In the rows, 128 means zero.
runs of hidden systems
K_602, trace 1 (11 x 22)
[[106 184 131 145 112 168 116 100 155 114 127 127 115 129 103 125 133 137
  102  86 114 126]
 [106 115 162  95 118 135 117 131 162 142  84 118 115 112 133  87 117 147
   96 135 114 104]
 [121 154 127  79 124 133 118 127 121 126 119 157 113 124 145 134  93 105
  160 168  84 127]
 [140 111 143 119 130 142 134 119 129 141  99  96 119 120 131 196 129 151
  186 141 123 117]
 [151 120 140 126 150 117 173 193  97 156 138 126 100 138 137 130 128 126
  140 144 145 152]
 [160 131  70 138 139 112 120 136 146 117 148 120 114 165 147 151 159 119
  140  82 125 139]
 [100 123 155 145 116 140 134 131 142 140 150  77 126 125 107 117 103  92
  108  61 162 135]
 [111 193 133 135 128 156 139 124 145 118 113 153 113 158 124 104 136 135
   77 102  99 141]
 [115  95 136 102 109 117 100 102 190 142  95 109 120 110 160 117 100 139
  121 118 102 100]
 [107 173 160 102 140 159 137 140 105 147 131 153 117 105 127 145  69  93
  168 161 111 127]
 [165 123 125 128 160 131 136 121 141 136  65 115 115 149 147 195 162 175
  156 143 107 118]]
K_786, trace 2 (11 x 22)
[[ 76  66 101 123 145 159 159 123 142 154 162 128 164 132 183  99  84 122
  176  84 138 118]
 [113 144 111 164 191 182 145 127 130 148 128 201 167 162 146 151  99 168
  169 137 114 152]
 [140 109 133 168 150 100 148 176 114 174  95 152 165 202 193 169 135 123
  118 103 168 137]
 [121 124  84 121 175 135 188 123  82 137 151 118 163 135 185 162 117  64
  178  92 143 122]
 [165 111  89 166 242 136 135  95 131 127 111 147 200 119 116 167 123 138
  141 133 136 124]
 [179 172 123 193 169  90 142 150 141 174 112 146 137 105 182 196 136  96
  106 111 159  89]
 [163 148  76  88 160  99  99  95  96 121 109 123 155 126 170 193 152  53
  175 117 139  75]
 [168 110 134 140 193  91 104  99 113 129 121 141 191  46 106 148  98  92
  130 185 159  86]
 [191 204 133 160 123  90 138 110  99 131 112 151 116  74 146 217 169 120
  128 190 122  96]
 [187  95 103  78 121  57  86 127  97 110 109  97 121  97 133 140 200  98
  138 169 170  69]
 [169 163 132 106 156 101 127 122  94 100 179 120 105  19  68 108 112  76
  130 202 127 115]]
K_786, trace 3 (11 x 22)
[[122 110  97 129 190 165 159 102 119 106  92 173 177 159 130 104 143 195
  122 155  96 144]
 [159 104 125 191 132  78 151 194 155 178 162 146 122 151 178 134 105 134
  106 118 144 158]
 [115 170  76 122 135 156 130 108  91 105 158 130 144 181 137 166 159  74
  175  66 144 129]
 [126  90 127 139 216 123 131 107 134 129  92 142 210 114 124  81 104 120
   72 121 149 114]
 [153 186 115 191 117 104 161 110 161 152 143 154 121 108 203 198  96 116
  129 131  85 130]
 [138  90  81 109 126 113  61 103 109 117 116 146 171 165 148 165 188 121
  177 109 179  73]
 [125 150 141 127 176 124 154 154  85 154 149 181 156  60 141  82  83  77
  111 183 148  98]
 [192 162 101 149 124  79 138  85 113  89  99 141 144 160 149 221 152 145
  135 184  80 168]
 [157  71 118 154 116  71 105 149 108 139 170  94 141  90 125 109 185 101
  115 108 226  77]
 [142 234  80  92 173 159 157 104  97  90 149 166 105  71 116 104 133  81
  125 156  78 108]
 [203  83 134 152 127  32  43 105 176 103  81 111 161 149  99 148 131 149
   64 163 129 151]]
K_390, trace 4 (11 x 22)
[[147 131 120 102 223 178 121 126 164 133  94  85 112 114  79 144 117 135
  149  88 120 124]
 [126 141 143 132 149 134 139 184 188 189 138 136  69  83 160  88  81 129
  108 115 115 106]
 [123 189 104  79 108 169  93 118 152 136 110 127  70 125 154 171 158 112
  184  96 108  70]
 [127  45 145  55 151 122  74 170 150 161  97 106 111 116 121 103  97 129
  177 142 155  91]
 [120 154 175 109 100 161 167 188 116 167 127 138  60 133 140 173  95 152
  197 168 100 156]
 [132  87 147 111 127 149 141 123 158 157  59  51 101 138 148 186 176 171
  151  78 149  87]
 [ 92 105 138 104 163 183 169 223 101 173 167 125  89 144 122  71 120 126
  164  88 174 133]
 [136 165 129 129 160 187 123 128 202 135 107  91  65 160  96 181 105 169
  155  71  76 166]
 [ 80  93 156 106 102 141 119 157 195 190 106  94  95 106 179  75  97 112
   99  55 148  68]
 [ 78 170  98  54 140 226 119 142 122 133 142 171  83 162 133 132 112 131
  234 110  86 121]
 [136  20 146 109 135 113  70 136 223 175  79  86 112 148 150 160  70 181
  176 119 111 130]]
K_525, trace 5 (11 x 22)
[[149  71 114  82 122 113  93 118 130 118 119 127 127 114 119 133 130 158
  180 183 117 120]
 [132  79 122 131 181 147 136 126  98 114 129 123 167 145  87 130 138 157
  163 144 151 150]
 [130  95 157 173 132 103 152 106 127 125 132  95 178 131 119 145 100 126
   95 121 147 167]
 [134 111 112 172 100 104 172 120 128 131 190 104 126  94 154 130 132 116
  124 110 140 132]
 [119 138  78 127 112 118 118 102 125 108 152 136 151 142 159 108 159  91
  109  82 141 106]
 [ 99 119 117 114 102 112  96 140 134 130 149 186 146 148 159  66 104 115
  111 137 126 126]
 [143 147 106 123 135 120 135 119 106 116 133 191 143 129 153 130 118 141
  148 192  90 138]
 [125 100 135  90 150 134 111  83 118 116 104 126 166  89 118 140 101 116
  163 173 124 101]
 [150  72 125 155 185 127 124 131 141 136 141 131 154  90  97 113 123 169
  136 153 154 125]
 [168 110 133 171 132  78 121 121 112 127 133 112 166 136 130 171 141 110
  114 127 169 142]
 [108 124 132 148 112 122 155 139  93 137 184 114 146  94 135 106 125  84
  122 105 180 113]]
K_390, trace 6 (11 x 22)
[[132 130 134 100 102 115 174 143  77 116 126 119 114 130 146 113 169 133
  125 164 126 124]
 [149 104 125 146 147 137 141 111 117 104 155  86 131  99  71 144 149 149
  149 132 147 141]
 [124 146 167 169 123 131 127 153 131 142 138 139 120 122  94 103 134 144
   75 126 158 135]
 [128 171 106 108 109 136 137 116 128  96 121 125  98 146 122 101 170 132
   93 113 103 129]
 [117  88 116 113 116 122 105 101 148 107 165  98 131  90  97  83 117 122
  126 123 132 120]
 [ 98 156 155 144  85 147 101 120 121 126 150 178 131 120 102 120 112 146
  136 161 125 132]
 [133  99 126 112  83 104 112 106 134 105  88 131 136 164 147 126 169 176
  106 148 112 126]
 [107  82 128 126  88 115 157 137  86 116 184 113 141 138 133  97 129 117
  148 132 153 153]
 [120 140 150 168 131 158 131  94 117 103 127 126 161 152  77 166 122 157
  125 123 130 170]
 [117 108 134 160 121 104 152 131 145 126 111 139 155 152 156  77 143 147
   51 107 130 137]
 [112 159  79 131 113 144 150  96 110  90 183 139 139 145 133 111 134 101
  136  97 108 151]]
K_525, trace 7 (11 x 22)
[[ 99 107 137 105 143 167 160 122 143 131  95 112 123 129 136 104 128 165
  123 117 110 116]
 [146 103 119 133 148 119 133 138 170 140 109 116 116 158 153 150 104 155
  131 115  94 158]
 [110 122 137 133 104 150 145 132 122 148 128 120 120 154 153 176 130 143
  180 109 134 125]
 [105 127 132 131 151 160 178 123 138 143  93 117 135 137 159 119 143 142
  102  89 128 112]
 [133 120 126 133 131 109 128 146 178 162 116 122 111 144 176 139  89 119
  118  98 104 138]
 [115 154 118 134 116 155 134 143 127 156 133 155 106 143 167 172 136 138
  180 115 128 106]
 [112 146 143 105 153 156 144 124 138 147  63 137 137 138 161 127 138 131
  105 107 128  87]
 [143 122 139 123 160 120 127 172 169 176 114 132  98 123 156 135  79 127
  134 127 112 133]
 [143 173 132 147 145 155 127 139 127 153 111 140 111 135 142 208 141 132
  173 119 138 108]
 [111 144 173 112 144 155 136 140 129 164  73 105 120 114 137 132 141 121
  106 102 159  78]
 [156 154 134 142 172 119 138 187 164 167 126 129  82 126 136 129 107 124
  105 108 120 140]]
K_91, trace 8 (11 x 22)
[[144 189 167 131 144 122 162 119 157 118 124  80  87  76  95 119  81  97
   60 130  77 161]
 [165 109 147 151  92  93  82  91 173 138 131 100 107  50 120 184 122 150
  149 164 129  92]
 [112  84 136  89 143 138 119 156 112 143 151 149 117  53 112  44 130 138
  139 175 165  71]
 [136 118 109  50 119 114 112 113 123  70 110 107 103 140  92  71 147 139
  111 162  75 154]
 [119  77 202 121  85 123 148 138  96 129 121  54 113 136  80 159 128 150
  149 147 151 166]
 [120 112 101 144 156 189 206 125 130 122 157 108  94  74 112 109 168 202
  160 131 119 117]
 [140  39  87 132 127 100  98 131 195 113 150  87 120 156 114  76 130 163
  105  79 126 154]
 [ 69 156 165 125  62 179 124 148 122 135 201 110  80 126  88 108  89 103
  157  85 143 157]
 [ 79 122 113 128 100 186 122  29 162  97 103 116 158 109 130 124 151 175
  125  97 111  83]
 [ 73  48 150 117 109 122 153 152 159 162 134 130 150 151 182  66  48 141
  123 124 112 153]
 [101 147  85  94  73 168 123 114 105 105 172 167 107 177 155 163 132 142
  228 135  85 152]]
K_723, trace 9 (11 x 22)
[[118 101 178 159 102 128 103  61 158 127  77 116 169  86 111 156 124 179
  104 156 138  96]
 [151 108 106 137 129 138 175 158 124 133 141 140  78  87 139 100 199 207
  139 165 132  98]
 [156 131  91  52 157 130  90 152 102  94 128 114  95 159  87 126 153 108
  177 132 119 139]
 [124 124 204 125 110 109  90 139 125 134  96  84 133 138  68 129 106  98
   83 119 165 146]
 [104 104 148 135 104 148 198  86 126 110  95  86 140 118 141 115 161 178
   89 123 113 122]
 [132  70  77 105 115 127  98 124 162 111 171 112  97 108 119  91 151 157
  167 114 125 114]
 [112 185 167 117 101 162 105 161 125 130 145 123  68 141  66 127 121 125
  133 114 125 159]
 [ 83 107 157  90 102 143 126 123 128 129  63 132 152 189 150  90 137 145
   93 109 124 127]
 [106  57 141 109  97 126 161 145 131 151 170  82 105  93 148 101  90 134
  168 135 129 133]
 [117 137 125 136 132 184 119 112 144 109 139 133 113 156  83 161 107 180
  177 126  92 177]
 [118  96 141 138 142 126 110 191 159 162 112 147 119 180 136  83 126 158
   90  92 152 139]]
K_723, trace 10 (11 x 22)
[[147 125  83 154 144 118 167 119 184 127 174 107 104 106 159 123  95 132
  121 100  81 154]
 [121 184 107 154 101 138  86 125 151 137 144 159 116 176 151 176 131 105
  143  72 129 125]
 [ 80 167 152 129 139 161 137 147 114 164 125 170 150 118 156  96  98  87
  105 104 155  91]
 [126 127 121  94 142 120 156 105 139 138 110 145 139 101 184 142  73 112
  151 176  70 117]
 [156 112 130 163 125 107  91 141 127 157 138 166 136 135 147 201 117 147
  190 163 148 125]
 [145 151 128 160 212 153 173 159  88 138 120 161 154 130 113 135 146 137
  121 137 159 134]
 [183 112  90 115 198  76 137 113 150 117  97 100 153 129 155 133 118  90
   97 120 107 130]
 [159 159 137 179 105  96 118 101 136 134 146  85 129  95 131 205 140  89
  125 100 158 113]
 [116 185 108 151 152 171 129  78 118 109 114 162 159  92 113 124 175 135
   93 111 145  73]
 [158 139 109  80 135  84 103 140 146 133 118 142 103  69 158  83 134 101
  101 166 114  73]
 [147 174 159 105  74 112 107 113  75 116 117 124 110 121 116 204 152 105
  174 183 129 116]]
K_91, trace 11 (11 x 22)
[[123 112 139 132  91 107 126 153 113 154 114 167 135 150 183 132 151 145
  130 148 152 100]
 [129 136  96  92 157 129 161 130  88 114 131 130 143 145 155 121 136  87
  147 120 122 124]
 [152 132 136 141 166 123 110 125 127 119 104 126 150 171  95 165 112 135
  126 127 126 173]
 [133 174 151 176 113 128 151 161 122 159 129 152 103 128 148 151 148 144
  109 125 149 120]
 [150 139  81 127 151 109 127 102 145 124 131 115 136  99 160 133 145  89
  114  96 130  89]
 [136 134 149 123 160 114  84 142 137 135 131 136 146 120  94 118  74  87
  120 139 136 150]
 [136 183 147 129  98 130 117 122 118 126 110 167 105 115 126 147 154 146
  119 172 113 107]
 [147  93 132 103 133  88 146 118 110 131 100  97 148 108 163 122 151 112
  114 142 145  94]
 [154 125 119 101 177 127 147 155 107 118 148 126 110 115  96 118  94 115
  155 166 106 167]
 [165 131 135 149 116 115 100 130 131 114 111 125 109 141  92 160 181 181
  120 145 138 131]
 [124 120 147 136 132 125 175 152 118 146 143  90 109  91 130  93 148 116
   92 106 163 102]]
K_602, trace 12 (11 x 22)
[[145 171 110 150 145 138 167 124  98 118 140 102 118 140 126 181 154 100
  142  95 133 145]
 [147 111 134 160 136 112 151 148 163 133 132  79 105 130 117 114 142 142
   78  85 136 145]
 [119 172 119 125 118 122  97 143 157 129 155 145 101 125 126  93 105  86
   95  92 117 127]
 [101 158 142 102 120 166 100  79 159 121  87 102 123 113 120 144 127 121
  120  93 115  89]
 [116 138 184  93 126 130 152 146 125 145  88 113 104 113 129 114  91 126
  111 167  96 138]
 [164 147 105 107 122 116 119 134 143 130 118 148  87 127 161 174 130 144
  175 162  81 123]
 [142  99 143 110 149 138 138 156 122 158 135  78 104  98 122 166 119 114
  185 113 160 111]
 [152 169 122 131 162 130 157 175 102 123 132 123  98 175 112 142 147 111
  118 108 125 173]
 [142 110 110 138  95  95 112 128 178 129 131  78 100 155 155 140 147 118
  104  65 129 127]
 [ 87 173 149 119 119 170 148 141 134 139 166 116 101 104 114  90  85  85
  112  79 123 130]
 [123 158 130 110 142 166 111 101 177 118  63 126 109 151 114 136 136 173
  105 107  80 130]]

runs to name
trace 13 (2 x 22)
[[120  99 103 130 102 120 125 144 155 142 155 161 113 130 167  96 125 157
  138 135 118 123]
 [116 150 127 116 118 151 140 160 101 135 162 150 107 152 128 134 107 110
  170 132 120 152]]
 -> K_723
trace 14 (2 x 22)
[[144 192 149 163 129 136 144 112 142 135 102 170 124 120 143 170 112 154
  105 162  87 138]
 [139  80 122 113  78  77  95 137 125 139 111 108 127 166 172 153 168 126
  144 115 164 105]]
 -> K_786
trace 15 (2 x 22)
[[ 98 117 147  97 127 158  94 120 151 133  77 129 135 160 122 109 135 152
  119 100 134 106]
 [111  97 159  97 111 138 160 157 135 159 132  92  83  97 143 105 109 137
  147 133 126 116]]
 -> K_723
trace 16 (2 x 22)
[[156 137 148 124 123 144  67 104 114 112  84 132 128 145  78 206 176 171
  179 160 142 113]
 [138  61 180 116 111  80 159 206 105 156 109 107 111 141 137  74 139 145
   86 161 156 146]]
 -> K_390
trace 17 (2 x 22)
[[ 83 150 177  81  91 164  93 154  88 121 128 136 115 207  90 137  91 103
  173 123 122 187]
 [ 73  79 195 132 114 155 193 120 102 129 103  79 161 146 110  98 106 149
   91 120 139 164]]
 -> K_786
trace 18 (2 x 22)
[[128 126 136  95 124 139 105 181 121 140 163  90  70 119  88 110 138 100
  155  93 164 119]
 [114 154 180  95 140 175 107 139 148 132  99 101  79 115  64 123 103 143
  132 126 109 139]]
 -> K_390
trace 19 (2 x 22)
[[124 137 139 140 110  76  99 133 130 152 112 202 176 142 191 118  77  93
   92 169 116 123]
 [153 144  87 100 122  91 150  84  80  98 108 145 165 152 188 191 148  95
  163 168  95 129]]
 -> K_390
trace 20 (2 x 22)
[[161 103 138 128 141 142 137 153 137 121 150  90  75 114  71 149 133 178
  176 157 114 171]
 [148 124 126 112  97 109  86 202 119 145 154 132  69 159 121 121 168 132
  154 122 162 126]]
 -> K_602
trace 21 (2 x 22)
[[134 134  64 115 117 125 171 107  50  91 160 153 158 164 168 164 180 116
  187 147 122 142]
 [148 113 123 153 176  98  60 137 125 114 185 156 177 102  64  84  81  82
  112 140 170 149]]
 -> K_723
trace 22 (2 x 22)
[[163 122 158 141 150 131 170 174 172 162  92 109  63 103 126 129 133 198
  106 156 103 138]
 [142 124 127  85 104 132 102 168 143 138 139  70  56 163 120 169 138 112
  185  84 132 143]]
 -> K_786
trace 23 (2 x 22)
[[154  90  97  93 135  74  79 169 141 147 154 155 120 132 159  99 101  94
  149 151 133 121]
 [123 175 148 153 117 134 115 104  79 102 168 149 159 126  83 165 104  87
  151 151 140 158]]
 -> K_786
trace 24 (2 x 22)
[[118 102  92 112 113 111 162 124 143 153 166 170 125  66 209 103  76 127
  168 178  91  96]
 [138  73  89  73 123  99  48 124 102  95 134 167 166 180 119 117 138 124
  185 168 138 134]]
 -> K_91
trace 25 (2 x 22)
[[168 139 128 116 165 129 101 159  97 120 126 156 116 152  82 153 139 146
  167 174 129 156]
 [158 110 153 136 160  96 136 157 105 129  92 108 154 163 118 127 142 122
   80 124 158 152]]
 -> K_723
trace 26 (2 x 22)
[[ 83  92 202  73 121 138 134 130 114 128  93  88 149 153 103 103  52 109
  127 150 105 175]
 [146 128 112 183 161 166 186 109 163 118 166 109 104  88  95 159 117 201
  151 147  83 176]]
 -> K_525
trace 27 (2 x 22)
[[148 169 110 126 167 131  97 129 120 126 131 139 132 103 108 124 148  90
  112 110 159  92]
 [145 176 151 110 125 107 126 106 123 121  93 118 128  93 131 141 131  93
   89 148 117  97]]
 -> K_723
trace 28 (2 x 22)
[[169 111 175 209 146  81 121 163 129 176 103 145 164 128 140 183 121 145
  104 154 184 128]
 [144 159 137 150 145 104 191 155  71 158 152 100 126  75 159 166 142  58
  134 117 183  93]]
 -> K_525
trace 29 (2 x 22)
[[107 185 157 144 110 145 183 151 119 165 112 147 102 116 182 132 134 124
   96 118 131  95]
 [121 106  85  72 152 138 116  96 121 121 110 147 157 129 171 142 118 109
  189 142 109  93]]
 -> K_723
trace 30 (2 x 22)
[[121 145 176 115  54  89 134 151 149 128 121  96  79 143 135  96 103 119
   61 133  95 168]
 [ 66 100 130 116  40 152 141  94  95 106 139 128 149 184 156 134 155 149
  166 112 132 135]]
 -> K_723
trace 31 (2 x 22)
[[164  96  79  89 145  91  82 108 159 120 183  85 108  47 120 135  92  74
  183 134 129  99]
 [143 233 193 178 112 159  92 111 126 126  97 154 108 125  64 206 144 147
  112 143 129 135]]
 -> K_723
trace 32 (2 x 22)
[[116 145 120  93 142 146 103  68 101 104  97  97 167 119 124 152 157  74
  133  94 156  73]
 [134 134 162 131 134 124 107 105 159 139 120 109 119  23  95 110 113 133
   96 159 138  78]]
 -> K_723
trace 33 (2 x 22)
[[131 143  95 189 174 124 109  77 145 108 147 114 188 105 105 105 157  94
   50  50 181  94]
 [136 203  84 137 137 110 112  84 182 134 106 175 137  87 197 114 110  87
   63 113  78  71]]
 -> K_786
trace 34 (2 x 22)
[[168 164  94 119 141  99  86 117 141 116 103 157 125 114 145 139 169 117
  110 142 123  84]
 [154 135 134 114 112  69  79 130 123 128 142 137 135  94 135 125 109  75
  120 158 143 106]]
 -> K_786
trace 35 (2 x 22)
[[108 189 118 141  74 155 152  82 176 122 104  83  90 159 172 185 150 128
  114  45  85 122]
 [ 85  37 116  77 140 150  67 117 182 147 111 123 150 125 139  67  98 141
  150  90 150  74]]
 -> K_786
